In the data rows, 128 means zero.
Some points, each followed by its number:
[155 127 129 154 115 150  81 113 137 124 128 106 132 127 120 142  83 120
 144 145 149 169 155 148] 0
[161 126 128 138 104 126 111 126 137 141 134 104 114 126 113 156  91 144
 155 133 125 147 110 118] 1
[ 86 122 155 132 115 128 141 150 101 136 143 141 117 129 134 115 139 111
  89 109 133 116 137 151] 2
[ 95 106 131 149 120 112 144 115 114 131 131 163 123 104 141 138 161  89
  68 130 131 144 140 136] 3
[124 137  99 109 124 108 152  97 174 110 114 151 177  97 171 108 101  84
 112 176 125 201 141 121] 4
[ 87 133 184 122  98 111 148 180  66 144 159 123  78 144 106 143 158 135
 105  68 101  77  97 138] 5
[145 111 118 133 144 105 131 113 140 127 116 133 138 119 124 147 151 140
 148 154 118 123 111 108] 6
[129 127 126 119 122 133 138 129 130 134 123 134 115 123 129 132 118 131
 127 119 127 113 118 121] 7
[100 135 173  99 169 105 146 152 109 108 133 138 171 143 151  83 188 137
 134 141 121  87 123 149] 8
[126 128 133 147 132  96 140 109 122 125 140 101 137 130 124 139 108 160
 134 168 112 148 104 104] 9
[ 85 116 145 168 116 109 115 156  86 133 142 122  91 142  91 156 166 114
 112 104 105 113 144 144] 10
[107 124  88  92 162 182 163 122 148 131 104 160 138 132 150  78 136 130
 104  97 168  82 141 120] 11
[119 129 149 136 137 111 149 107  96 123 135 134 111 120 132 137 140 147
  93 135 116 102 104 113] 12
[129 122 158 116 128 127 129 123 107 112 105 134 113 110 121 170 152 114
 136 107 122  92 104 135] 13
[123 126 104 110 143 114 162  83 160 110 107 161 167  93 171 113 120 102
  98 171 132 163 127 112] 14
[108 123  92 116 150 144 141 135 154 125 117 127 164 141 128 107 150 117
 143 119 145 143 143 126] 15
[175 166 114 110  81 170 107 120 139 145 128 135  63 119 142 106  10 139
 108 122 121 115 142 125] 16
[ 87 100 132 156 124 110 145 106 109 129 132 176 120  97 146 139 176  78
  46 132 136 148 147 138] 17
[119 120 123 129 146 136 140  91 121 121 103 173 107 102 149 118 124 119
  79 148 132  81 141 126] 18
[112 130  78 101 135 123 151 147 182 129 115 125 176 138 135  99 119 115
 167 142 126 166 139 117] 19
[140 132 113 137 150 128 115 102 120 112 100 136 102 125 113 146 133 141
 135 141 107  82 132 114] 20
[136 109 115 116 168 147 135 111 139 105 110 118 187 129 120 154 219 108
 156  86 171 154 114 126] 21
[124 133 109 115 125 112 146 108 160 116 119 147 163 106 160 113 109  97
 115 163 124 179 137 125] 22
[150 151 132 108 140 125 131 124 116 122 129 146 113 132 140 108 149 141
 116 119 109  93 121 119] 23
[112 128  74 102 134 123 148 147 189 128 111 124 179 137 134 102 118 113
 174 144 126 173 142 116] 24
[ 77 107 109 129 106 180 142 158 119 152 131 155 103 131 120 124 156  77
  78  44 169 127 159 154] 25
[127 128 155 130 132 125 108 139 119 117 125 121 138 131 126 131 132 122
 146 135 127 119 137 151] 26
[195 144 125  95 122 132 130 101 154 126 127 141 139 109 161 123 115 136
 131 134 136 147 100 110] 27
[ 93 109  42 129 122 139 186  98 172 133 134 155 178 109 146 136 194  54
  64  78 170 255 138  98] 28
[132 122 102 110 160 163 136 123 130 124 109 146 131 136 123 121 190 126
 126  80 153  92 131 123] 29
[149 117  81 118 156 127 124 125 162 119 102 131 154 133 110 149 189 119
 174 115 126 135 128 111] 30
[109 110 119 166 112  94 143 104 130 136 143 124 133 111 128 150 109 121
  96 166 123 187 124 110] 31
[ 66  98 148 206  65 100 160 148  87 185 192  68  77 144  83 168  46 179
  93 131 129 174  86  99] 32
[142 147 136 119 137 147 109 128 125 117 124 123 127 137 133 109 109 135
 135 130 130 111 143 141] 33
[154 144 137 118 122 120 115 121 133 111 127 118 143 123 131 144 137 112
 145 123 121 159 121 132] 34
[131 150 106  89 140 132 157 131 151 123 126 131 153 136 146  95 129 133
 136 120 126 136 116 111] 35
[142 157 151  91  87 121 139 166 132 140 157 117 127 135 141 112 105 123
 136  97 115 159 105 134] 36
[103 105  91 132  97 159 144 140 145 148 135 138 134 121 121 149 158  72
 100  59 168 193 141 134] 37
[183 149 163  70 150  89 123 157 141 107 112 117 160 136 133 129 172 155
 216 141  88  86  82 123] 38
[100 131 114 110 126 153 156 145 136 135 140 119 151 142 133 106 134 118
 118  88 157 156 126 127] 39
[140 139 156 152 125 153  73 153 108 126 150  94 128 159 109 113 110 142
 153 121 144 129 161 167] 40
[121 123 126 131 135 130 134 113 124 126 119 149 118 116 137 124 129 123
 103 136 129 110 135 127] 41
[133 134 135 121 149 153 119 114 123 120 118 142 125 127 143  99 114 138
 115 139 141  89 146 140] 42
[120 125 126 129 136 131 134 110 123 124 117 152 117 113 141 122 125 121
  99 139 129 106 136 127] 43
[131 127 114 135 113 151 123 104 130 134 116 160  94 104 141 126  92 107
  84 130 137 119 153 133] 44
[125 132  92  91 159 194 139 145 157 133 112 115 153 159 126  81 117 155
 166  90 173  95 134 126] 45
[119 108 139 143  98 131 124 143 115 147 134 128  98 120 112 161 122 116
 121 103 133 128 120 134] 46
[108 123 124 139 140 122 133 122 113 120 126 142 124 126 123 135 167 114
 103 119 124 121 137 129] 47
[117 130  94 153 152 120 141  90 127 128 123 149 109 125 136 102 107 153
  83 176 112 106 146 101] 48
[113 120 100 126 141 137 150 114 151 129 123 114 160 130 131 121 113 133
 135 138 148 159 123 110] 49
[104 121 123 140 144 120 138 122 108 119 126 146 124 126 124 133 184 110
  98 112 122 119 137 129] 50
[151 142 145  89 125 133 133 120 145 115 120 149 153 109 166 108 121 106
 126 130 140 137 123 141] 51
[114 117 122 129 145 132 141  94 120 119 103 171 109 103 148 123 132 117
  81 145 128  85 139 126] 52
[150 141 126 117 132 119 142 111 131 130 134 128 123 125 141 116 109 157
 122 145 118 121 104 104] 53
[135 136 138 119 148 151 117 120 122 120 120 140 124 130 142 100 117 139
 119 136 140  88 143 142] 54
[199 132 105 131 135 130  83  97 156 116  97 120 119 118 117 160 103 141
 181 159 115 121 131 117] 55
[ 95  96 131 186  82 166  92  99  88 136 108 175  41  83 113 186 105  51
  37  98 149 118 187 170] 56
[158 187 170  62  55 115 147 191 132 147 183 105 125 142 154  99  84 123
 142  73 102 185  85 134] 57
[136 138 151 141 135 136  94 129 113 116 129 109 126 139 121 125 108 138
 145 141 128 116 144 149] 58
[142 136 151 113 159 172 109 116 116 118 116 144 123 133 149  86 110 147
 119 136 154  59 151 153] 59
[135 140 132 119 136 119 126 131 120 120 124 136 120 130 128 125 147 130
 129 126 109 105 127 127] 60
[ 96 130 113 110 126 156 158 145 137 135 141 120 155 142 134 104 135 116
 118  84 160 161 127 129] 61
[135 135 138 141 128 144  98 139 121 127 134 110 128 145 116 123 114 134
 145 126 136 129 148 147] 62
[119 126 143 131 125 139 120 155 119 144 144 123 118 147 126 101 115 147
 129 124 136 103 138 142] 63
[114 128 109  97 144 131 147 151 154 122 117 128 169 141 133 106 155 118
 159 116 133 134 130 129] 64
[101 111 166 162 136  86 120 128  89 110 132 111 132 127 103 175 175 121
 132 141 106 128 116 137] 65
[113 158 116  94 122  94 167 128 125 112 127 176 127 111 156 112 182  84
  77 111  87 142 125 117] 66
[ 51  71 199 225 122  69 137 131  16 136 168 123  78 122  77 224 247 118
  51  97 114 107 101 135] 67
[116 142 154 111 102 109 162 143 117 139 163 116 135 131 144 116 116 135
 107 115 123 160  93 120] 68
[149 126 120 151 183 128  92  82 134  90 101 124 163 125 128 130 153 132
 148 180 134 126 156 134] 69
[135 132 139 141 127 139 100 140 122 128 138 110 128 144 117 123 123 134
 143 126 135 132 144 146] 70
[135 131 141 146 127 145  93 143 119 129 140 107 125 147 114 122 115 137
 145 125 139 129 151 150] 71
[141 194 110  63 135 203 159 103 120 125 116 180  67 126 181  38  51 146
  45  92 134  37 144 120] 72
[105 116  75 127 147 144 172 102 169 130 124 108 185 131 137 114 103 133
 130 143 165 193 121  95] 73
[147 169 156  82  75 120 141 172 131 142 165 113 124 136 146 106  96 122
 133  91 110 166  98 133] 74
[150 125 144 137 133 122 103 138 126 129 135 105 136 141 115 134 130 149
 165 140 128 123 124 134] 75
[ 84 139 205  89 102 129 144 193  77 128 144 141 108 134 134 121 169  98
 112  57 120  76 111 174] 76
[156 134 169 155 137 150  41 117 119  97 114 123 144 123 133 126 107  96
 146 166 149 134 194 197] 77
[ 90 117 153 144  78 112 126 167 134 145 179 117 172 127 145 116 127  73
 108 117 151 239 148 168] 78
[119 145 124 135 117 150 106 127 155 127 129 106 147 136 144  86  21 133
 139 180 142 159 170 150] 79
[147 135 170 111 123 109 121 166 121 136 152 100 145 148 126 115 130 162
 175 133 118 117 101 136] 80
[139 137 141 117 150 155 115 117 122 119 118 142 125 129 143 100 117 140
 118 134 144  87 142 141] 81
[107 122 177 181  42  84 126 171  80 174 213  92  86 138 106 162 110 123
  85 100 112 212 106 135] 82
[173 150  99 133 125 128 118  87 145 118 126 121 123 119 133 138 102 133
 124 145 118 166 125 103] 83
[145 131 155 142 153 134  84 125 113 109 120 117 137 139 119 128 143 136
 155 146 131 100 150 155] 84
[149 130 163 146 162 137  70 127 107 102 117 113 139 144 114 127 149 141
 164 149 134  89 157 163] 85
[157 171 140  89 157  99 131 127 131  97 114 111 147 141 134 112 125 166
 180 163  80  93 100 111] 86
[157 153 122 115 102 152 119 121 132 137 130 133  88 124 137 115  61 138
 114 123 122 115 131 124] 87
[ 83  96  93 183 154  45 170  57 134 108 104 143 146  91 132 165 126 131
  92 238  84 160 116  74] 88
[129 128 130 144 117 130 103 133 136 127 137 123 142 129 131 122 116 108
 128 141 137 169 156 149] 89
[112 118 130 137 125 121 136 121 120 129 131 147 126 116 135 132 148 109
  97 126 131 135 134 132] 90
[165 128 114 113 114 130 130 117 152 132 125 123 135 117 132 145 116 128
 147 123 134 157 106 111] 91
[131 130 126 132 151 131 126 119 126 124 121 119 128 137 124 116 113 160
 140 152 125  96 126 119] 92
[153 133 160 110  92 107 108 171 130 134 141 113 130 130 117 155 143 110
 174 102 111 151 111 148] 93
[100 136 156 130 135 122 133 112 112 106 124 134 146 115 150 116 118 108
  99 150 131 135 141 149] 94
[175 161 182  80 109 161  95 148 113 114 121 123 111 126 139 124 102 121
 156  89 132  87 117 165] 95
[125 140 127 125 131 119 137 106 129 110 130 132 151 117 145 127 139 104
 105 134 129 170 130 129] 96
[ 79 113 117 111 163 139 155 152 122 121 112 145 148 141 122 114 204 112
 129  90 138  87 135 135] 97
[125 131 112 119 125 115 141 111 154 118 120 143 154 110 153 118 114 101
 116 157 124 170 136 125] 98
[ 25 100  93 100 172 119 191 151 159 106  82 127 203 134 123 120 167  95
 166 130 136 124 130 127] 99
[ 83  77  82 134 150 190 140 140 132 150 106 182 117 126 119 121 212  88
  86  56 188  88 169 145] 100
[ 91 138 192  97 106 127 139 184  83 126 140 140 108 133 130 125 163 102
 116  69 117  80 116 168] 101
[184 157  89 130 126 125 119  79 151 116 126 124 127 117 138 137 105 133
 124 148 114 178 124  95] 102
[143 137 152 149 133 153  76 152 113 126 146  91 131 160 108 116 115 146
 161 124 144 128 158 161] 103
[120 155 112  99 121  99 160 125 129 115 129 171 125 111 153 114 175  87
  82 111  90 144 127 116] 104
[133 170 117  80 139 126 156 129 136 113 117 129 127 138 143  95 107 146
 138 126  97 101 110 108] 105
[151 159 140 111 142 163  96 126 125 110 120 121 125 140 137  96  95 138
 140 129 135 100 155 153] 106
[117  58   9 142 154 232 141  86 212 165  69 161 139 110 131 113  70 123
 125 131 229 122 177 108] 107
[141 132 112 139 152 129 113 103 118 112 101 134 100 126 111 147 135 144
 132 140 107  78 134 113] 108
[ 70 114 108 117 176 133 157 137 126 109 100 147 160 138 124 113 196 109
 129 114 132  93 144 134] 109
[ 79  97 131 157 121 109 152 105 108 129 134 183 120  94 149 139 179  73
  36 128 137 150 149 138] 110
[116 121 134 147 147 131 117 131 114 128 121 111 117 143 109 127 114 159
 146 146 124  86 133 127] 111
[122 108 131 167 131 114  99 127 117 124 127 121 128 129 104 160 162 113
 136 135 125 145 148 142] 112
[111 128 140 136 137 125 125 131 108 119 125 123 121 133 116 138 146 127
 127 119 123 108 130 135] 113
[160 113 115 105 159 144 114 131 158 113  95 107 170 134 111 154 166 133
 208 115 148 120 112 126] 114
[119 127 142 134 118  93 168 108 114 133 159 136 140 114 153 128 147 130
  76 138 124 171  95 106] 115
[140 135 151 114 121 130 115 152 127 127 135 108 140 140 123 127 124 134
 162 119 129 131 119 143] 116
[113 108 156 170 153  71 145  95  90 115 140 114 134 121 117 166 163 160
 111 177 105 122  90 101] 117
[173 139 143 105 110 148  96 142 161 130 132 111 160 129 146 109  79 124
 173 142 151 164 136 154] 118
[155 130 129 150 120 149  90 108 134 120 127 107 131 124 124 141  87 124
 138 142 147 163 149 142] 119
[127 140 138 117 132 122 132 130 129 119 133 122 147 131 138 116 128 127
 132 133 126 141 125 132] 120
[ 91  91  70 125 185 221 144 142 141 157 102 150 117 161 114  73 149 160
 119  76 199  26 162 126] 121
[106 122 138 158 163 135 110 130 106 125 118  98 114 156  99 118  94 184
 156 165 119  60 137 127] 122
[ 96 135 152 179 134  68 151 106  73 129 175 127 105 136 131 118 144 163
  55 173  89 134 116 101] 123
[138 130 135 117 128 125 125 139 132 130 126 129 128 130 129 123 129 134
 144 129 123 114 123 130] 124
[ 75 121 138 125 162  75 186 111 121 116 142 154 178 118 170  85 172 127
  78 180 117 144 120 115] 125
[116 118 108 176 143 123 110  90 109 116 120 146 107 117 115 150 158 109
  84 141 122 132 160 126] 126
[173 143 129 102 123 128 132 110 145 125 129 134 138 115 153 121 117 133
 131 132 131 144 107 115] 127
[156 137 133  92 126 123 141 137 145 132 127 130 138 127 142 117 125 142
 152 126 122 120 100 117] 128
[186 113 136 107 132 115 115 148 140 147 126 129 117 133 118 139 158 170
 186 126 117  78  92 112] 129
[ 97 114  95 142 136 132 154 106 125 131 118 156 114 116 128 135 150 110
  80 120 132 125 138 111] 130
[115 120 122 118 112 173 121 167 131 146 128 116 117 146 108 127 122 120
 148  69 158 115 138 147] 131
[132 118 126 177  94 124  99 134 114 147 153 104  98 135  97 163 113 126
 120 119 127 170 139 130] 132
[114 122 133 144 146 130 119 131 116 127 124 113 121 143 112 124 116 155
 143 146 125  93 133 128] 133
[178 129 136 143 127 105  97 123 129 126 132  98 125 134 104 165 136 155
 177 143 109 137 106 115] 134
[162 129 118 113 115 117 117 115 160 119 110 138 145 103 141 149 118  99
 150 145 124 165 126 128] 135
[154 126 107 141 136 110 131  90 146 125 123 124 137 115 135 136 105 146
 129 173 120 153 116  98] 136
[132 123 133 119 126 137 117 149 118 137 112 140  91 131 112 137 131 136
 145 110 115  63 127 133] 137
[111 121 137 147 120 139 123 123 110 140 129 142  91 122 131 119  90 136
  93 141 130  95 143 135] 138
[152 125  86 167  89 164 111  91 146 154 141 119  94 114 124 140  39 128
  90 134 157 188 149 112] 139
[137 141 124 122 106 137 126 137 130 137 136 122 112 131 126 127 102 127
 126 112 125 140 125 127] 140
[117 127 141 115 118 112 149 133 123 126 129 127 132 119 131 143 136 119
 127 117 120 135 103 123] 141
[146 128 123 120 121 122 122 119 145 121 117 134 138 114 136 139 124 111
 139 138 125 148 127 129] 142
[145 146 153 107 144 138 111 141 125 114 134 124 152 141 143  98 144 131
 145 123 136 118 135 150] 143
[ 92  74  70 131 136 111 179 120 143 130  94 156 136 104  96 204 255  72
 123  61 135 151 100  92] 144
[ 73 116 156 165 125 123 119 145 110 136 168 140 160 136 151  80 137 100
  73 150 155 174 181 174] 145
[184 128 137 145 125 105  91 125 129 126 131  93 125 135  99 172 133 157
 185 145 108 138 105 115] 146
[102  96  98 132 143 168 136 138 132 144 114 163 119 129 123 121 182 103
 102  80 166  99 155 139] 147
[162 149 123 121 108 150 102 127 133 133 130 130  98 128 128 125  92 129
 128 116 126 125 139 132] 148
[103 112 109 110 103 215 116 195 136 160 125 106 107 162  88 128 118 114
 167  20 187 103 151 160] 149
[ 94  88  91 131 146 177 138 139 132 147 111 173 119 127 122 120 195  98
  93  69 175  93 161 141] 150
[119 146  96  93 137 151 154 144 147 131 122 130 136 144 133  94 124 136
 137 101 130 115 126 115] 151
[121 122 126 131 136 130 134 111 123 125 117 153 116 114 138 124 130 121
  99 138 129 105 136 127] 152
[ 97 116 115 129 115 158 136 146 124 141 130 142 113 130 122 126 143  99
 102  79 151 127 147 143] 153
[ 84  93 110 111  86 129 166 168 155 154 124 121 144 120 113 165 132  87
 151  78 148 174 104 127] 154
[127 124 124 126 132 113 137 113 138 120 121 133 146 115 139 133 131 118
 125 147 125 148 123 122] 155
[135 122 140 155 115 103 104 141 114 133 137 109 111 134 101 160 134 135
 151 138 104 132 125 129] 156
[142 123 159 159 139 120  65 140 114 111 128 110 141 139 108 144 155 119
 166 148 123 130 162 169] 157
[116 158 121 121 132 141 139 122 113 121 131 128 106 138 130 108 109 137
  99 114 116 111 134 122] 158
[208 152 127  82 126 133 136  91 159 121 124 140 145 106 170 115 111 142
 134 136 135 150  94 104] 159
[105 116  96 125 142 136 160 114 154 129 125 114 170 131 134 118 114 133
 134 139 151 167 120 107] 160
[109 138 131 120 131 132 148 122 117 123 138 140 135 127 145 110 145 114
  91 112 133 140 129 130] 161
[152 123 154 145  81 112 115 142 117 154 155  91  98 129 103 170  87 150
 149 119 120 151  92 118] 162
[121 148 118  96 106 148 157 138 137 146 139 146 108 125 153  88  81 130
  94 111 130 120 124 120] 163
[135 149 109 107 132 146 146 118 132 130 124 139 111 130 139 105 109 140
 110 115 122 107 123 112] 164
[104 120 120 142 147 120 137 118 109 120 126 150 124 127 124 132 186 112
  95 117 123 117 139 128] 165
[108 109 107 129 151 168 135 131 128 139 118 142 121 140 123 105 143 139
 117 103 160  85 145 130] 166
[103 131 150 126  94 100 168 145 110 154 165 131 107 126 142 115 104 143
  86 126 113 139 100 113] 167
[178 139 111 152  83 161  70 113 142 130 123 107  95 117 108 171  65 101
 142 113 137 181 156 142] 168
[ 47  68 206 228 120  66 137 128   8 135 171 121  76 124  70 226 254 119
  51  91 111 110  99 138] 169
[149 156 148 121 130 103 105 104 144  85 125 104 190 115 151 132 114  96
 152 171 120 212 139 149] 170
[126 121 131 133 109 144 113 160 122 155 136 140  89 137 118 114 112 134
 124 111 129  92 146 142] 171
[107 123 140 149 155 129 114 135 111 124 119 105 117 152 105 120 105 172
 156 157 119  69 136 130] 172
[117 116 134 121 147  98 143 114 133 113 110 155 149 108 146 131 165 111
 119 155 116 118 124 127] 173
[135 143 152 140 137 138  93 130 112 113 128 106 127 141 119 122 106 139
 146 141 126 112 146 151] 174
[114 121 161 137  98 134 109 160 113 144 147 127 111 131 126 124 108 116
 121 118 135 126 144 161] 175
[179 103 107  98 170 151 101 133 173 109  82  99 186 138 101 166 187 135
 247 105 158 118 107 128] 176
[139 122 119 126 142 141 110 140 131 125 115 118 129 140 106 142 159 132
 164 105 132 108 131 132] 177
[176  97   0 247 189 140  84   0 170 113  53 196  59  67 127 156  44 149
  33 255 115 112 217  53] 178
[118 130 117  93 157 190 150 136 120 125 111 114 133 152 112 121 157 145
 147  51 171  78 108 123] 179
[130 136 142 124 109 115 139 142 126 146 153 120 122 133 136 112 100 148
 122 136 120 137 112 122] 180
[176 152 100 103 131 132 131 114 154 129 127 127 131 131 139 112 113 149
 144 132 121 138 114 101] 181
[142 157 150  96  89 121 135 163 128 139 157 116 126 136 138 114 107 123
 135  99 113 157 108 134] 182
New points follow, each followed by the numbers of its three nearest points above by angle, nearest first.
[115 122 138 147 120 142 120 123 110 140 129 140  91 122 129 120  92 137
  95 140 133  93 144 137] 138 44 171
[121 122 134 162 130  85 141 102 119 128 144  99 135 128 122 147 100 165
 129 183 104 153 101  96] 9 117 136
[112 132  80 163 164 117 144  75 128 126 116 152 103 125 136  98  98 163
  76 196 105  97 152  90] 48 178 18
[142 134 141  77 120  99 166 141 145 130 129 143 148 116 156 115 138 133
 144 134 109 122  83 111] 128 35 38
[104 117 151 171 126 119 119 126 101 135 159 121 130 134 128 120 133 129
  87 142 143 154 147 142] 145 123 82
[125 126 131 137 126 142 116 128 117 133 119 137  93 126 121 128 102 136
 120 131 124  86 141 135] 138 171 137
[148 138 148  46 125  77 193 145 159 127 123 151 169 106 175 106 154 134
 152 139  99 124  56 100] 128 35 38
[150 140 135 123  88 111 148 130 136 152 158 109 113 124 137 128  66 156
 124 143 116 162  91 102] 180 162 1
[126  98 125 145 135 149  96 149 126 130 108 108 124 140  85 171 161 122
 179  95 144 105 137 144] 177 176 114
[135 131 149 120 126 118 124 147 124 132 138 114 134 138 126 122 127 144
 151 131 123 121 115 132] 80 116 75
[ 87 108 141 174  89 113 149 138 102 160 165  90 101 136 102 155  78 155
 103 129 130 159 103 111] 32 82 162
[108  85 152 166  58 132 119 160  97 172 143 119  62 116  84 205 116 108
 117  73 138 131 110 138] 46 132 82
[145 134 167 117 123 109 118 164 121 138 150  99 140 150 123 116 123 164
 173 137 119 116 103 136] 80 116 75
[140 127 122 143 167 129 105  96 131 102 109 128 151 127 130 127 146 131
 138 163 132 124 149 131] 69 84 85
[134 145 158 122 137 141 104 141 111 114 136 119 137 142 132 109 135 128
 136 120 135 116 143 157] 143 26 40
[ 45 102  66 134 178  84 161 137 157 106  58 125 144 134  87 147 135 131
 190 189  71  69 141  99] 99 109 6
[118 113 104 131 121 145 133 131 144 140 125 139 130 124 128 126 132 110
 118 112 149 145 142 130] 37 28 153
[107 133  68 174 171 113 146  63 130 126 118 158  95 124 138  92  87 171
  61 210  98  95 160  79] 48 178 88
[123 126 133 148 131 101 137 112 121 126 137 108 132 128 122 141 111 153
 127 162 114 143 108 109] 9 117 88
[140 134 139  93 126 106 154 135 140 128 127 138 144 119 149 120 136 132
 140 135 116 125  96 116] 128 38 35
[147 117  82 110 163 174 111 136 158 124 104 149 154 141 122 112 202 106
 153  83 163 117 161 138] 29 30 15
[110 130  80 163 164 115 145  76 129 127 119 156 107 122 138  97 101 158
  70 194 108 102 154  92] 48 178 43
[209 147  99 163  55 180  38 106 151 133 123  98  79 110  97 197  30  83
 150 103 143 215 170 151] 168 0 119
[153 170 139  89 157 100 135 127 131  98 113 113 146 141 136 108 123 160
 172 160  82  94 102 111] 86 38 105
[154 120 130 117 132 116 124 140 134 137 128 131 125 131 123 133 152 145
 156 127 119 104 111 120] 129 38 124
[107 116 136 155 105 119 138 133 114 147 150 106 111 132 113 145  96 144
 114 130 129 147 115 119] 32 82 162
[112 121 154 135  99 134 114 160 118 145 147 128 115 131 128 120 111 115
 119 117 135 132 143 157] 175 2 171
[121 124 134 139 123 136 124 123 117 136 130 136 106 125 130 123 105 134
 107 137 130 107 137 132] 138 44 171
[117 131 139 146 128 108 137 122 107 132 147 129 117 131 129 124 133 141
  99 143 115 129 123 119] 123 12 117
[160  98 113 138 155  88 130 102 150 125 107 133 147 113 123 159 164 149
 167 177 112 116 100  97] 6 136 134
[177  83 108 143 165  69 130  96 159 127  98 133 158 103 120 175 184 160
 187 195 110 116  86  84] 6 134 136
[148 150 135 109 136 126 131 124 116 123 131 146 112 130 139 109 145 139
 111 118 112  96 122 123] 23 60 72
[183 144 111 150  76 164  62 115 145 130 123 105  93 117 107 175  57  96
 148 110 137 187 158 147] 168 0 119
[132 141 150 122 135 135 112 136 116 117 134 122 137 139 132 114 134 127
 132 123 131 121 138 149] 143 26 40
[127 126 129 146 115 132 102 133 136 129 137 124 139 128 129 122 112 106
 127 140 139 168 160 152] 89 0 78
[110 132  72 172 169 112 148  62 126 126 118 158  97 123 139  92  93 170
  59 208 101  94 156  81] 48 178 18
[134 124 131 119 124 138 118 146 121 135 111 138  93 129 113 138 129 134
 144 110 117  68 127 132] 137 171 7
[116  77  89 182 119 123 133 104 136 165 117 147  82 109 108 156  95 146
 101 165 133 107 136 100] 178 48 138
[197 165  92  91 130 135 131 113 165 130 129 126 126 133 139 106 107 159
 152 128 115 139 105  90] 181 159 27
[134 155 120 102 130 160 141 117 124 127 124 149 103 127 150  91  97 136
  92 112 131  94 134 123] 72 164 163
[123 143 123 113 152  97 175  94 122 119 119 133 124 120 144 116 111 168
 109 169  96  96  88  82] 53 12 48
[113 165 116 120 131 146 141 120 109 119 131 126  96 142 128 104  98 139
  96 111 111 105 137 118] 158 72 164
[198 162  89  91 129 134 133 111 166 132 129 126 130 132 145 104 104 160
 151 131 116 142 105  88] 181 159 127
[159 176 141  82 161  96 135 127 134  95 112 107 150 142 136 106 121 169
 186 162  75  90  96 106] 86 38 105
[142 136 144  77 124  94 168 141 145 128 127 142 153 114 158 116 143 131
 145 133 108 123  82 112] 128 38 141
[ 79 107 143 183  83 111 150 144  96 167 174  82  92 141  94 160  67 161
 102 127 129 164 100 109] 32 82 162
[134 116 139 114 125 141 113 160 115 143 106 146  73 131 104 141 132 142
 154 102 113  27 125 137] 137 171 7
[125 126 130 156 133  93 138 104 122 125 138 100 133 128 121 143 100 161
 131 177 109 149 106 100] 9 136 88
[121 122 136 141 123 134 124 124 115 136 130 136 105 123 130 125 105 134
 107 137 130 106 137 134] 138 44 171
[139 113 143 128  54 134 101 203 144 185 173 160  97 128 140 103 127  85
 112  89 139 161 164 174] 175 78 171
[140 137 140  78 122  97 165 139 146 126 125 144 150 114 156 117 143 127
 142 132 108 126  85 112] 128 141 35
[138 123 104 132 149 147 110 136 128 130 111 132 109 144 103 132 159 141
 151 107 126  82 142 124] 177 137 29
[130 127 121 130 120 139 125 117 130 132 123 145 111 116 136 125 111 117
 104 129 133 125 141 131] 44 56 43
[102 124 196 119 143  68 181 118  68 115 137 127 117 113 134 156 168 165
 104 141  92  69  50 104] 12 117 141
[115 116 134 150 108 143 113 120 112 131 121 148  91 109 123 151 117  97
  92 114 135 120 150 146] 56 44 46
[166 117 131 115 132 118 120 142 138 141 125 132 122 131 121 134 153 154
 165 126 122  96 106 116] 129 124 38
[112 118  84 128 125 136 156 112 150 130 129 142 154 118 138 130 160  90
  95 103 151 194 135 114] 28 37 96
[144 140 153 129 141  70 134 116 126 104 138  92 172 131 128 148 145 150
 166 170  96 166  88 110] 9 134 117
[125 130 126 131 149 120 136 107 127 120 122 139 134 124 142 109 122 143
 112 161 123 110 132 120] 48 18 43
[117 115 133 150 109 141 113 119 112 131 121 149  94 109 124 151 121  97
  91 115 135 122 150 146] 56 44 46
[143 153 137 109 146 114 121 132 113 111 117 143 113 134 126 122 163 132
 134 124  92  85 129 127] 60 23 38
[112 119 133 148 111 123 134 133 117 142 144 111 116 132 116 140 106 140
 119 128 128 140 118 122] 32 82 162
[157 168 137  90 155 103 133 126 134  99 114 110 145 141 135 110 119 162
 178 160  85  98 101 110] 86 38 105
[121 123 118 153 131 126 114 113 133 123 132 126 142 126 130 127 123 114
 116 149 135 164 153 136] 89 31 145
[114 127 105 103 149 164 150 127 141 132 115 149 136 133 143  91 131 130
 115 108 153  97 139 126] 11 121 166
[127 116 127 122 145  85 145 125 138 116 116 125 157 122 125 149 169 131
 160 153 105 133 101 110] 6 173 38
[ 97 114  60 130 123 138 176 102 159 129 134 150 168 112 141 137 186  66
  72  85 163 234 135 105] 28 37 96
[156 147 169 131 147  26 141 110 123  90 145  64 199 133 123 169 156 168
 195 203  72 196  55  92] 9 134 146
[180 156  98  98 129 132 136 113 156 133 130 130 128 131 141 108 109 153
 142 130 117 136 109  94] 181 159 127
[134 128 111 134 111 156 122 101 132 135 115 165  90 102 147 125  87 103
  75 130 138 120 155 134] 44 56 43
[149 162 135  98 152 103 132 126 133 102 115 114 145 139 133 113 124 155
 168 155  90 104 108 112] 86 38 105
[159 148 182 101 103 150  99 190 119 144 169  93 137 159 128 100 118 147
 172  83 147 130 117 165] 116 80 40
[144 134 165 117 123 110 120 159 122 135 149 101 142 146 124 121 127 158
 169 134 120 123 104 134] 80 116 75
[155 164 141  91 150 103 131 130 133 102 113 113 140 138 134 115 121 159
 176 154  86  94 103 115] 86 38 105
[141 135 138 106 124 132 131 124 138 123 124 139 142 117 149 117 123 116
 127 129 134 135 125 136] 51 127 159
[140 132 161 115 125 111 123 162 124 135 147 103 142 147 124 119 128 156
 169 132 121 120 105 134] 80 116 75
[123 127 132 138 126 122 126 121 126 124 130 124 133 125 130 131 117 123
 122 141 128 144 132 130] 31 89 170
[122 126 135 137 124 133 124 125 119 133 130 133 110 125 129 123 108 133
 111 135 129 112 136 132] 138 44 171
[140 136 148 118 111 108 122 149 125 125 138 114 135 132 122 143 143 120
 151 116 113 149 112 134] 93 116 34
[124 130 136 145 130  96 144 111 122 126 139 106 134 128 126 137 103 157
 129 167 108 144 103 105] 9 136 117
